128 stands for zero in the data rows.
The rows are grouped in 3 different ways at once, and each row is in one group of each. Only the 2 weakest groupings, the ones that move the rows least, are given.
Here is the table:
[140  99 165 155 165 186 107 116 130 118  98 116 147 122 102 184]
[136 157  48 197 128 141 120 114 125  89 190 107 151 123 133  76]
[ 96  83 108 188 149 143 117 144 140 127  83 105 179 139 119 152]
[149  89 176 156 162 180 105 127 130 108  83 116 136 123 100 186]
[107 147 153 139 105 131 124 152 126 177 103  93 131 127 102 202]
[155  98 167 155 137 191 130 157 151 140  98 103 139 157  94 171]
[156 194  78 128  99 140 151 146 103 103 206 122 116 130 137 116]
[137 145  57 182 123 152 121 144 161  99 166 119 117 117 139  72]
[107 132 143 156 144 107 105 133 122 146 107 123 137 107 117 211]
[118 147 161 156 136 113 128 141 128 170 102  92 131 138 127 214]
[145 115 155 144 160 168 128 154 170 140  78 103  99 117 144 164]
[ 88 149 183  77  73  81 120 109 111 109 142 147  81 134 142  93]
[188 142 107  61  88 125 124 115  96 195 105 134 167 118 111  93]
[146 149  54 162  99 151 140 148 151 115 167 115 142 142 128  67]
[117 137 164 152 143 101 109 141 160 154  74 140 127 125 142 199]
[147 136  89 100 104 121 107 124 142 173  73  94 168 115 136  29]
[149  27 111  73 204 135 182  97 111 115 153 183 122 147 115 116]
[117 146  41 173 112 145 120 118 130  76 200 142 157 134 122  71]
[145 105 159 142 163 182 123 170 166 136  82 129 112 122 115 166]
[148 110 164 166 177 192 137 130 142 115  79 133 136 112  94 183]
[ 59  94 175 126  95 125 127  88 118 106 140 112 110 178 118  39]
[114 150 136 150 147  94 107 149 150 142 100 125  97  91 142 196]
[142  99 165 158 159 193 122 125 123 100  75 107 157 113 110 189]
[185 143  91 153 132 187 137 124 103  62 176 134 112 136 128  93]
[105 146 143 144 149 109 114 125 124 168 100 100 137 104 113 190]
[ 91 124 190  94  94  96 115  80  81 107 139 142 109 129 134 104]
[ 83 130 120 178 150 136 109 149 195 146  76 119 146 114 106 138]
[132 148  75 171 108 146 140 128 137  98 196 118 132 142 124  57]
[110 151 151 157 133 106 123 136 122 162  81 115 150 108 118 190]
[213 116 132  65 107 170 115 125 125 146  78 173 146 108 111  41]
[115 138 145 152 133  96 129 137 126 152 106 116 153 101 130 192]
[211 114 140  66  85 165 133 126 115 162  87 127 152 144 113  54]
[127  96  88  69 185  60 183 130 120 157 147 194 112 126 154 122]
[ 97  98 216  72 114 140 143  82  95  93 130 135  85 180 107  94]
[136 103 175 159 159 165 123 149 173 147  88 111 112 123 117 170]
[189 149 106  47  89  99 104 129 116 183  98 138 155  93 143  80]
[126 133 144 160 137 127 137 160 137 175 102 110 139 139 110 197]
[ 82 139 198  57  84  78 114 116 120 129 141 140  83 126 160  85]
[115 129 148 154 153 123 111 125 115 163 102 104 140 100 108 213]
[107 140 127 161 136 128 119 160 141 160  94 123 106 103 156 200]
[ 82 142 198  83  89  87 106  71  51  98 142 146 113 119 155 107]
[152 178  71 116 118  97 123 146 140 103 182 132 101 116 166 127]
[184 158  84 118 121 183 138 139 158  63 184 128  89 117 149  91]
[106 131 137 164 140 108 124 140 129 139 102 122 139 138 122 202]
[ 94  92 132 181 159 142 119 139 146 152  89 110 142 160  93 136]
[ 83  79 128 181 156 140 105 104 144 147  94 107 169 109  97 143]
[143 121  65  97 106 125  87  97 110 165  84 131 170 104 122  28]
[ 77 128 174  69 100  87 109 103 123 121 131 132  76 140 157  90]
[116 126 137 151 125 113 126 120 135 132 106 134 150 119 118 195]
[205 155 111  63  85  93 113 106  95 175 108 144 162  83 134  79]
[131 137 140 141 130 103 125 157 175 164  99 123 113 104 124 198]
[ 84  51  76 113 190  90 196 139 141 132 132 153 131 133 131  72]
[189 139  92 139 122 173 129 156 151  55 191 141 125 136 130 107]
[153 211  65 139  98 101 129 153 147  99 186 127 108 122 159 129]
[161 181  78 139  86 127 151 137 122 108 205 124 124 145 134 126]
[121  96 195 109 113 151 140  67  87  69 134 150  94 149 129  73]
[ 96  93 124 180 151 128  96 125 163 146  91 101 154 125  94 149]
[170 155  93 136 146 176 136 159 154  59 188 139 116 142 148  92]
[175 132 101 146 131 187 132 121 122  58 198 135 140 113 156  99]
[ 90 126 169  98  90  84 118  80  84 104 167 150  96 139 152 114]
[ 99  56  74 117 197 100 159 108 103 150 132 160 153 141 104  91]
[113  92 106  63 174  97 195 125 114 166 169 168 118 163 125 125]
[135  84  91  66 160  77 191 135 115 161 163 175 133 140 123 122]
[ 89 122 190  89  99  94 126  82 114 116 144 126  92 130 159  97]
[109  96  99  70 173  66 181 136 111 138 143 181 100 126 146 122]
[ 89 139 195  99  96  79 102  76  78  98 145 133 101 133 159 105]
[143 188  71 125 114 131 128 155 113  81 197 148 102 121 156 115]
Rows drawn again from the table, each followed by its group in each grouping, the strongest grouping first:
[140  99 165 155 165 186 107 116 130 118  98 116 147 122 102 184] GG HB
[116 126 137 151 125 113 126 120 135 132 106 134 150 119 118 195] MB HB
[114 150 136 150 147  94 107 149 150 142 100 125  97  91 142 196] MB GQ
[ 84  51  76 113 190  90 196 139 141 132 132 153 131 133 131  72] NS GQ
[137 145  57 182 123 152 121 144 161  99 166 119 117 117 139  72] NS GQ
[184 158  84 118 121 183 138 139 158  63 184 128  89 117 149  91] GG GQ
[143 121  65  97 106 125  87  97 110 165  84 131 170 104 122  28] NS HB
[115 129 148 154 153 123 111 125 115 163 102 104 140 100 108 213] MB HB
[ 82 139 198  57  84  78 114 116 120 129 141 140  83 126 160  85] MB GQ
[110 151 151 157 133 106 123 136 122 162  81 115 150 108 118 190] MB HB
[ 96  93 124 180 151 128  96 125 163 146  91 101 154 125  94 149] NS HB
[152 178  71 116 118  97 123 146 140 103 182 132 101 116 166 127] MB GQ
[118 147 161 156 136 113 128 141 128 170 102  92 131 138 127 214] MB PH
[205 155 111  63  85  93 113 106  95 175 108 144 162  83 134  79] MB HB
[147 136  89 100 104 121 107 124 142 173  73  94 168 115 136  29] NS GQ
[ 91 124 190  94  94  96 115  80  81 107 139 142 109 129 134 104] MB HB
[107 147 153 139 105 131 124 152 126 177 103  93 131 127 102 202] MB PH
[156 194  78 128  99 140 151 146 103 103 206 122 116 130 137 116] MB PH
[145 115 155 144 160 168 128 154 170 140  78 103  99 117 144 164] GG GQ
[ 89 139 195  99  96  79 102  76  78  98 145 133 101 133 159 105] MB HB
[189 139  92 139 122 173 129 156 151  55 191 141 125 136 130 107] GG GQ
[121  96 195 109 113 151 140  67  87  69 134 150  94 149 129  73] GG HB
[113  92 106  63 174  97 195 125 114 166 169 168 118 163 125 125] MB PH
[170 155  93 136 146 176 136 159 154  59 188 139 116 142 148  92] GG GQ
[185 143  91 153 132 187 137 124 103  62 176 134 112 136 128  93] GG HB
[161 181  78 139  86 127 151 137 122 108 205 124 124 145 134 126] MB PH
[105 146 143 144 149 109 114 125 124 168 100 100 137 104 113 190] MB HB
[ 77 128 174  69 100  87 109 103 123 121 131 132  76 140 157  90] MB GQ
[149  27 111  73 204 135 182  97 111 115 153 183 122 147 115 116] GG HB
[145 105 159 142 163 182 123 170 166 136  82 129 112 122 115 166] GG GQ
[146 149  54 162  99 151 140 148 151 115 167 115 142 142 128  67] NS PH
[153 211  65 139  98 101 129 153 147  99 186 127 108 122 159 129] MB GQ
[109  96  99  70 173  66 181 136 111 138 143 181 100 126 146 122] MB GQ
[ 83 130 120 178 150 136 109 149 195 146  76 119 146 114 106 138] NS GQ
[213 116 132  65 107 170 115 125 125 146  78 173 146 108 111  41] GG GQ
[ 99  56  74 117 197 100 159 108 103 150 132 160 153 141 104  91] NS HB
[143 188  71 125 114 131 128 155 113  81 197 148 102 121 156 115] MB GQ
[ 89 122 190  89  99  94 126  82 114 116 144 126  92 130 159  97] MB GQ
[142  99 165 158 159 193 122 125 123 100  75 107 157 113 110 189] GG HB
[188 142 107  61  88 125 124 115  96 195 105 134 167 118 111  93] MB PH
